Each path below is one point turned by a fixed rotation once a step. After each direction that follows a path, write how fast that rotation turns it, in degrees each step (0 if it stays still).
Each turn is a multiple of 5 degrees from 10 to 175, or 0.
Each row of a path follows its step; steps can be skipped.
Rotation 1:
step 0: [ -6.6  -5.2 -23.4   2.4 -22.9  -5.4  -9.6   6.6  -1.3  22.3   4.1  -2.9
   0.5 -10.1   1.1  -2.9  -7.3  22.7  17.6   0.8  12.4  17.2  -8.2 -36.7
  16.3  -3.0  -4.4  -0.6  13.6 -12.3 -12.8]
step 1: [ -6.3 -18.9  10.8  -3.3  -1.9 -13.0   7.1  -9.8   5.9 -24.9   7.9  15.6
   2.1  -8.4  -0.8 -18.1  -1.4  20.6   6.7  -5.5   7.3  11.0 -17.3 -25.3
  -7.1   1.7  -8.7 -14.6  10.0 -34.1   1.3]
step 3: [-12.9 -19.6   2.1  22.8   9.8 -19.5  -1.3  20.8 -23.6 -14.3   5.3  -1.8
   1.5  -9.0  14.4  -3.0  -7.5 -11.5 -15.3  -2.7   9.6   6.5 -23.6   6.5
   5.8 -14.2  20.6   3.0 -11.5 -18.5  -7.0]
step 4: [ 15.5 -19.6   1.8   9.4 -11.7 -17.6 -12.4   0.6  -9.3  23.0   4.7 -15.3
  15.0 -27.9  21.0   8.0 -10.6 -13.1   9.9  -3.8  -1.9  -0.8 -20.1  -8.3
 -11.5 -22.9  -2.0  13.1   3.1  -1.5   6.4]
step 5: [  3.4   3.5   3.1  10.1 -17.4  -3.1 -32.4   1.9  -4.8   9.3  -6.8  10.2
   2.8 -18.9   6.6  -3.1   4.9  11.5  -5.0   5.8  -7.2  32.7 -18.3 -12.8
 -19.5 -11.3  14.2 -25.1   2.3  -7.5   1.3]
step 6: [ -0.6 -21.9  -4.1 -14.0 -12.6  -4.8 -19.8   4.7   1.1  -0.5 -19.9  18.7
  -1.5 -24.7  -1.7  13.2  -9.2  23.8  18.0 -13.0  12.8  -5.1  -5.4 -23.0
  -4.6  13.2  17.7  -0.7  10.9  -5.2  -9.1]
step 7: [ -0.8 -37.0   7.2   8.9  -6.8   0.9   3.2  16.8  11.2  -4.2  13.4   2.1
  -9.8   5.5   7.9  -7.1  -3.6  13.1   1.5   8.6  11.4  22.7 -20.8 -19.4
  15.6  25.0  10.7  -7.5  13.7  -8.3  -6.9]
step 8: [-18.9  -8.9  -0.5  -4.8  -7.4  -9.4   2.4  12.6 -18.2 -10.9   0.2   1.6
  -1.9  -5.5   7.8 -11.3  -8.2  -6.0  14.2  -5.0  11.2   3.9 -34.5 -26.4
  13.5   3.5 -18.8  20.8  -1.9 -15.7  19.4]
step 9: [ 15.2 -15.7 -15.7  10.7  11.7 -12.7 -12.9   1.0  -8.9 -21.3   5.3   3.8
  16.3 -18.3   2.5 -15.3 -13.9   1.4  -8.6  20.1   5.9   8.2 -33.4   8.1
   3.3 -16.3 -15.7  -2.9   4.7 -14.6   0.1]
step 10: [ -7.7   4.4  -2.5  14.5 -20.8 -20.0 -11.7   6.9   2.9   4.0 -10.4 -10.0
  24.8 -18.5   5.3  -1.6  -3.4  11.7 -13.8  -8.1  24.5  -6.4 -23.9   3.8
  -9.9 -20.2  19.5  12.8   8.7  -9.9   2.1]
[  0.8  -0.2   1.4   3.1  -0.3  -6.9   4.1  -2.4  -5.7   1.3   5.2   3.9
   1.9  -0.6   4.2  -5.4  -3.8 -10.1  -2.7  -3.4   2.0  -1.6  10.7   1.3
 -10.3  -9.5   9.5  -1.5   1.8  -0.8  -0.4] | 45
[-8.6 -5.1  0.7 -4.5 -0.3  3.9  4.3 -0.5 -1.5 -5.8  4.3  5.5  2.2  8.7
  6.2  2.1  0.9  6.0  5.5 -7.9 -1.1 -0.4  3.3 -4.0 -1.4  6.1  0.6 -8.6
 10.8  2.7 -1.9] | 65
[-2.8  3.8 -8.3  7.2 -4.4  6.8  0.2  2.9  5.2  7.6  4.5 -1.9 -3.6  3.3
  2.3 -7.6  3.1  2.0 -4.2  3.6  4.3  4.5 -3.1  1.9  2.2 -2.3  6.5 -1.9
  7.5  8.1  8.8] | 145
[ -2.5   5.1   0.5  -6.4  -5.6   3.5   2.3  -0.8   0.9   3.1  -2.6   0.7
   0.4  -6.7   4.8   0.8   1.6   0.6   4.5  -8.1   3.3 -15.4  -2.2  -4.2
  -0.1  -1.2   2.6  10.6   0.9   0.0   8.4] | 170
[  2.6  -3.1  -0.8  -3.4  -3.3  -0.3   6.7  -2.2   4.5   2.2   0.8   6.7
 -12.6  -2.8 -10.0  -5.6   1.5  -0.2   0.8   2.6   4.2   2.6   6.9 -11.4
   0.2   7.7   2.4   0.9  -0.5  -5.1  -0.7] | 60
Rotation 2:
step 0: [-18.2  13.6  15.7  -1.5  -1.1 -22.5  -5.7  -5.3  11.7 -12.0  -8.1  -8.4
 -23.3  23.4 -15.8 -17.2  -7.0   8.1   8.6  10.9  -2.1 -10.9 -17.1  18.9
 -14.8  -5.5  -3.7 -22.6  -8.9  11.3  -6.8]
step 1: [ 27.6 -28.9  22.2  -8.0  -8.2  19.0   4.2   4.6   4.0  12.5   7.6  -9.5
   3.9  14.8   6.0  -7.2 -14.6 -16.1   3.8 -12.7  -5.0  17.5  -5.3 -21.6
   0.4  -6.7  20.4   4.3  10.5   5.1 -11.2]
step 2: [  3.9  -4.6  -2.9  21.9  -7.7 -10.9  -3.8   1.6 -15.7 -22.2  -4.6 -30.2
 -21.1 -13.6  11.9  11.4  -1.5  13.2 -26.7   8.3  18.5   2.8  17.8  11.7
  -8.5 -10.1  -7.6  -6.9   2.5 -12.3   4.0]
step 3: [ -0.2  10.0   0.2 -18.0  17.2   1.1   8.9   1.2  -0.8  15.0  13.4  34.6
   7.0  -0.6  16.9  11.6   0.1 -23.9  -1.1 -14.5   1.9   2.9   7.8  -5.1
 -23.9 -21.4 -20.9  -4.9  12.0   7.6   7.1]
step 5: [  8.1   0.6  -2.2 -12.7  -4.8   1.5  -9.6   4.0  14.2   5.6   8.9  21.2
  30.2 -16.2  -2.2  -8.4  -7.7  41.4   2.3   2.3  16.2   6.4  -4.4 -11.9
   0.8 -13.6  -5.5  21.3 -12.0   2.9  -8.0]
step 6: [-16.2  -1.8  -5.2  -3.2  20.2 -18.9 -16.9  -4.2  -7.4   3.1  -0.6 -19.9
 -21.2  -8.6  -4.1 -13.7   2.9  -2.3  15.4 -20.4 -19.7  -4.3   4.6  30.5
   2.4   4.3  16.4  14.1 -13.6  12.0  11.0]
step 7: [  2.1 -23.0 -11.3   3.8  -8.0   9.2 -10.4   3.2  29.4  18.5  -5.8  -7.3
  14.2  34.0   1.8  12.8  -0.4 -14.5   7.3   4.3   2.4   8.0   1.3 -14.8
   5.8   5.8 -20.8  16.3  -3.1 -18.2   7.6]
step 8: [ -1.4  36.5   2.4  13.8  -3.3  -5.6  -0.5 -19.4   0.7   2.1 -18.2 -20.3
  -0.1 -11.4  20.8  -5.5   0.6   9.8  -6.4  17.1 -15.5  -0.8   0.7   4.9
 -16.8  12.9  17.2  -6.6  21.3 -15.5  -4.3]
step 9: [ 19.9   2.9  14.4  10.6  -5.3  -2.5   8.8   3.3   4.2   5.4   4.8  27.6
  -7.7  17.2   1.2 -15.6  26.3  -7.3  -7.2   0.5  -4.4  -2.5  -1.9 -24.5
   5.6 -17.4  -3.8  -6.7 -10.1  20.3  29.4]
step 10: [ 18.0   2.5  -7.3  -1.6  -1.9   1.8  -4.7  27.5 -15.0 -33.2 -16.7   2.0
  -8.8 -12.6 -18.2  -5.6  -7.6 -12.5  -2.5  -6.7 -15.5  10.2 -11.9  12.1
   6.9   9.5  -1.9  -9.6   9.9 -22.6 -19.1]
[  8.7   4.4   1.7  -0.1 -11.0   1.0   7.9   2.4   6.0  -6.7  -1.7  -2.7
  -4.1   3.7   1.2  -3.3   0.2  -4.1   0.3   5.7  -8.4   7.8  -3.9   2.6
   1.5   4.2  -1.9  -8.9  -1.9   5.2   1.7] | 35
[ -2.2   7.2   6.5   2.5   6.4   2.1   2.5  -3.8  -2.6   4.7   0.5  -0.3
  -0.6  -5.2  -3.7  -5.6  -7.5   1.8   3.8  -1.5  -6.1   6.1  -0.4  -0.7
 -10.4   4.1  -9.4   4.2   6.1   7.3  -4.1] | 140
[  0.6  -1.1  -6.4  -8.9  -3.9   4.2  -4.4  -0.6  -8.6  -5.6  -0.9   2.1
  -1.0   4.1  -2.3   2.0  -4.5   5.4  -0.8  -2.3  -7.7  -0.9   4.1  -3.2
 -12.1   7.4   7.4  -1.4   0.7  -2.4   6.6] | 175
[ -1.8  -3.7  -1.1   6.5 -12.6  12.8  -4.9  -5.3  -1.7   7.9   2.6   2.2
   1.3  -2.4  -4.2  -4.4  -4.6  -1.5   1.6   1.7  -0.1   2.4   0.9   4.7
   2.7  -1.5   1.4  -4.1   4.1  -8.7  -5.2] | 115
[  0.5   6.3   2.7   4.4   2.0  -0.3  -1.6   7.8  -5.4   1.9   2.2  -3.6
   6.4   3.0  -0.6   0.7  -4.9   0.3 -10.7 -12.0  -1.0   1.1   3.1  -4.3
   2.5  -2.8  -2.0 -13.7  -2.2  -0.3  -1.8] | 45
[-6.4  2.7 -3.3 -6.9  4.2 -3.2 -4.6 -1.0  7.8 -1.2  2.7  3.0 -2.1  6.1
 -3.0 -1.0 -5.0 -7.6 -2.0 -1.5  8.7  3.8 -4.2  3.0  2.3  9.8 -2.8 -5.2
 10.4 -3.7  3.1] | 100
[ 1.2 -9.1 -0.8 -4.8 -3.4 -9.7  6.7  2.3  5.5  7.2  8.6  6.7  5.3 -3.1
  1.8 -1.5  2.8  0.3  1.0 -2.9 -5.3  5.7 -0.6 -9.4 -4.4  1.0 -1.4 -1.4
  0.7 -7.2 -3.3] | 170
Rotation 3:
step 0: [  4.4  10.3   2.3  19.4  -0.4  21.3 -25.6  23.7   9.1  -6.7   9.0  -0.1
  -4.3   7.8  16.2  25.0  14.1  12.8 -25.4  13.6  12.8   8.7  -6.8   3.5
 -19.6   8.4  -2.8   6.9  -0.2   4.1  18.5]
step 1: [  9.5  32.1  12.8  -7.5 -22.8 -23.7   8.4   5.7 -18.4   7.0   6.0   9.5
   1.0   9.0   0.8  -0.1   3.1  -1.3  11.0   2.8  17.0   0.0  11.5  -8.0
 -27.9  24.3   2.6  13.7  -6.2  17.5  -5.1]
step 2: [-17.0 -14.7   6.1  11.3   3.6 -14.6  -5.1   3.8  -3.3 -12.8  -5.1 -23.8
  -0.6  20.4 -12.7  -8.0 -24.3 -13.7  10.8 -10.0  13.3  10.0   9.8  -2.0
  -8.5  10.4  -1.3  32.8   5.2 -26.5   1.3]
step 4: [  6.1  -6.4 -17.2 -13.1 -10.0  25.0  -9.2   6.9   3.1 -15.8   5.3  -6.7
 -14.2   7.9  21.2  -4.4 -11.9  12.0  -2.0  23.8  21.2   4.5  -5.8 -17.0
   0.2  29.3  14.7  -6.2  -4.9  21.1  -1.2]
step 5: [ -9.7   7.4  -1.7  -5.4 -12.1  -7.2 -18.9  15.3  -2.9   4.2  27.2  21.0
   5.7  25.6  21.2   2.6   4.4   6.0  15.4 -16.6  -8.0 -12.6  -6.0  -0.9
 -12.4  20.1  -0.8  11.2  -1.8 -16.4 -23.9]
step 6: [ -4.3   4.2  -2.9 -10.8  -6.5 -19.7 -12.1 -17.9   8.0  -9.9  -5.9 -18.6
  -6.8  -3.5  -1.9   7.0   4.8 -29.8  22.7 -18.8 -12.8  10.6   1.2  13.6
   5.5  17.8  16.3  25.0  20.3  10.1   2.2]
step 7: [  6.5  -2.2 -21.9  -0.9   8.7   4.4  11.6  11.8   8.2  -8.4   0.9 -15.6
 -26.7   6.4  -5.2  29.7 -28.1  -5.9   1.3   3.0  -2.9   1.1 -35.8  18.3
  -7.0  -7.0  -8.7   5.3  -5.2  -3.7   5.7]
step 8: [ 24.5  15.9  -5.2  -8.8 -35.0  11.0   1.6  -9.6  16.1  -3.2   6.0  -5.6
  -3.9  20.7 -10.8   7.9 -10.5  10.5  -9.3   6.1  -8.8 -16.4  -6.7 -31.4
   5.7   0.1   6.5  -6.2  -0.4  10.1 -19.1]
step 9: [-14.0  -3.1  -2.4   4.5 -29.6 -14.5  -8.3  12.5  19.0 -14.5   3.2 -14.5
  10.6  27.2  27.0  -9.2  24.4  11.3 -13.4  -6.6  10.1   9.5 -10.9   9.4
   7.4   3.4   1.2   5.8  10.0 -11.9  -0.1]
step 10: [ -3.8  11.3   6.9 -18.9  -7.8 -21.8  -0.5  12.8   5.8   7.6  -9.0 -14.8
   5.7 -11.3 -15.0   6.4  16.1 -16.2   7.8 -12.4  -6.3  13.2 -13.5  24.6
 -14.0  10.8  -5.6   2.2 -26.2  11.1 -26.9]
[ 1.0  4.2 -3.8 -4.0 -7.0  5.2  3.4 -0.6 -2.2  0.8 -4.6  0.8 -1.2  3.5
  3.2 -0.4  2.3 -2.6 -3.3 -2.5  1.7 -6.5  8.1 14.4  6.4  2.5  2.1  1.9
 -4.7  1.0 12.2] | 125
[ 0.1 -0.5 -7.1  1.2  3.6  1.7 -3.5  0.3 -2.1  4.1 -3.9 -2.5  0.5  8.4
 -4.1  1.5 -3.7 -0.5 -1.4 -7.3 -2.6 -7.4  8.6 -8.1 -2.4  0.3  6.0 -3.1
 -9.9 -9.7 -6.0] | 120
[ -0.7  -2.4  -3.5   8.3   0.2   5.1  -1.3  12.8  -2.6   1.2   5.4   4.4
  -2.4   0.3  -0.4   0.6   0.8  -2.0  -3.2  -1.2  -1.3   0.2  -6.6   6.5
   0.4   1.0 -12.5   1.2  -1.9 -12.4  -0.4] | 155
[  0.5  -3.1   1.6  -2.9  -9.0  -0.4   9.3  -2.4  -0.9  -6.5  -5.1  -2.8
   2.4   0.3  -4.5  -2.4  -4.7  -2.9  -9.6  -3.5   6.5  -4.5  -1.6  -0.9
 -10.1  -1.1  -3.7  -5.6   8.9  -5.6  -0.7] | 60
[  1.6   0.5  11.1   5.3  -3.8  -1.5  -0.6  -3.1   3.2   3.3  10.8  -2.6
   0.5   3.1   6.1  -3.3 -13.9  -1.3  -0.1  -1.7   0.7  -2.9   7.8   3.8
   6.8  -0.9  -3.1  -2.8   1.1  -0.2  -5.9] | 110
[-0.7 -2.2  3.0 -7.1  0.7  4.1 -4.2  4.3 -5.7 -3.7  6.3 -2.0  4.8  3.9
  8.7  6.5 12.1 -2.5 -8.7  0.2  6.1 -2.0  2.3 -3.6  4.1 -0.2 -0.9 -5.6
  0.5  3.7 -7.0] | 80
Rotation 4:
step 0: [  8.7  -1.4  -3.5   9.0 -15.9 -22.9   5.1 -10.5 -12.5  -7.0   5.7  12.3
  24.5   3.2  16.8  12.3   2.7  13.7 -13.1 -15.1  -3.5   8.6 -15.0 -19.6
  19.8 -17.2   8.0 -21.6 -27.9   7.3  -1.1]
step 1: [-17.2  14.2   2.2  32.4 -21.2  -9.3   3.2  -0.5 -23.1  31.1   1.8   1.3
  -9.6  14.5  -7.5 -18.1   5.2   7.3 -11.2   2.0  -7.7  -3.9   3.8   0.9
   8.8 -24.2 -16.5  -2.0   2.6  15.1  -9.1]
step 2: [  0.4  -2.6  10.0  11.2  -3.8 -25.7   1.8   5.8   9.6  -1.9  -2.9  14.2
   7.0   1.8 -18.8 -16.2 -17.4   4.7  -9.4  10.8  14.0  24.9  27.9   1.0
  -7.0  11.6 -26.4 -16.3 -14.2  14.7  15.3]
step 3: [ 25.1  12.1 -13.8  21.0 -12.9 -16.5  13.0 -22.2  18.6  20.7  18.7   3.7
  11.8  -3.9  10.3  20.2   7.8   8.8  -3.3 -12.2  23.0  -2.3  -3.1  -5.8
   4.9  10.8 -11.1 -14.7  -0.1   1.3  12.9]
step 4: [-17.3   2.1 -18.3  12.1 -16.4  -6.5  23.8 -20.2  -2.3  18.8  -1.2   0.7
 -15.7 -19.4 -10.0 -12.6   1.2  22.1 -18.0 -16.8   6.3  19.5   6.2   0.5
  -9.4  -9.1   9.4   6.3  -4.9  -2.3 -25.2]
step 5: [  7.7   2.7 -14.0 -16.0  19.3  -9.8  -8.1  -2.7  11.4  24.4 -24.2  -8.9
  13.0  -0.2  -1.1 -19.4  -5.5  11.4  -1.6 -10.0   2.8  17.3  18.1  16.2
   6.2  -8.4 -24.3 -20.1 -10.3  18.6 -11.6]
step 6: [ -4.5  17.6  11.3  13.3   7.9  -1.9   4.2 -15.2  23.4  -3.7  16.9  -1.3
   1.9  -4.6  -3.1  18.9 -14.7  15.6  17.5 -23.2  -2.5  20.6 -23.3  -3.5
  11.6  -0.4 -22.3 -16.6   2.3  20.4  -4.2]
step 7: [  9.8  16.7  -8.2  14.8  -5.8 -11.7   5.8 -11.3 -17.2   6.8   9.4 -11.2
 -11.8 -37.0 -16.3 -11.0  -2.0  15.3  17.1   4.8 -10.3  -3.7  -7.3 -11.7
 -11.8 -16.6  -1.4 -15.4 -26.8  -3.7  -9.5]
step 9: [ -2.9   3.7  -4.1  16.2   6.4  -6.1   1.6   1.0  19.3 -12.2  -2.9  24.3
  15.8  10.7  10.1   3.8  22.6  22.3   4.6 -11.7  -7.9  26.0 -13.3 -11.4
  -3.7  -8.9   2.9 -19.2 -27.2  13.1  15.5]
step 10: [ -0.3  40.7 -15.7  24.3 -18.9  -8.5  10.4  12.0 -17.0   6.9   7.3  -6.4
 -10.8   7.0  -0.8  -9.8  18.4   3.0   8.4 -13.3  -3.4   2.8   2.4  -5.7
  24.3  -9.6 -12.5   4.2 -19.4  -3.1  -5.3]
[-0.9  0.8 -4.3  9.5 -7.6  5.2 -4.0 -4.6 -6.8 -5.9  1.3 -2.9 -2.4 -5.5
  5.8 -6.9 -1.3  2.6  3.8 -3.8  9.2 -7.2 -3.1  0.3  1.1 -2.2  3.4  7.9
 -3.5  5.7 -4.0] | 115
[  0.2  -0.6  -4.6  -0.9   6.6  -5.6   2.2  12.7  -1.5  -7.5   0.3   5.7
   2.2  -3.8 -10.6  -3.5  -0.8  11.8  -0.4   0.6   5.6  -5.5   1.1  -2.3
   1.4   1.6   4.8  -2.6  -0.1  -1.5  -4.7] | 145
[-0.7  4.3  6.7 -8.1 -7.2  2.1 -2.8 -1.4  4.2 -5.7 -1.3  1.6  5.8 -2.1
  0.9 -7.6  1.6  0.2  8.9  0.5 -8.0 -4.6 -5.2 -7.5 -3.8 -5.4 -0.8 -7.6
  2.9 -0.7 -7.5] | 40
[ -3.3  -8.3 -12.7  -1.8  -2.0   3.2   0.3   1.6   2.7  -5.0   2.8  -6.4
   4.0   1.5   0.5  -3.5  -8.9  -8.0   3.0  -1.8   1.3   0.1   8.2  -4.5
   6.2  -1.2  -1.9  -9.2   0.2  -0.9   4.3] | 125
[ -0.9   2.9  -1.8  10.0   0.4  -5.0  -3.4   0.3   1.0   0.5   1.2   1.9
   3.0 -10.9   1.0   0.8  -6.8  -7.0   2.5   9.8   0.8  -0.9  -5.0  -0.2
  -5.9   9.9  -5.1  -1.7   3.6  -8.9  -0.7] | 80
[ -2.6 -13.5  -2.5   6.2   3.8   4.6  -0.7  -6.4   0.2   2.3   6.0   9.0
  -2.8   1.4  -6.1  -3.1   6.6   2.3   6.1  -0.3  -6.0   2.2  -1.2  -5.3
   2.0   3.5  -4.2   3.8   7.4   2.4  -2.7] | 145
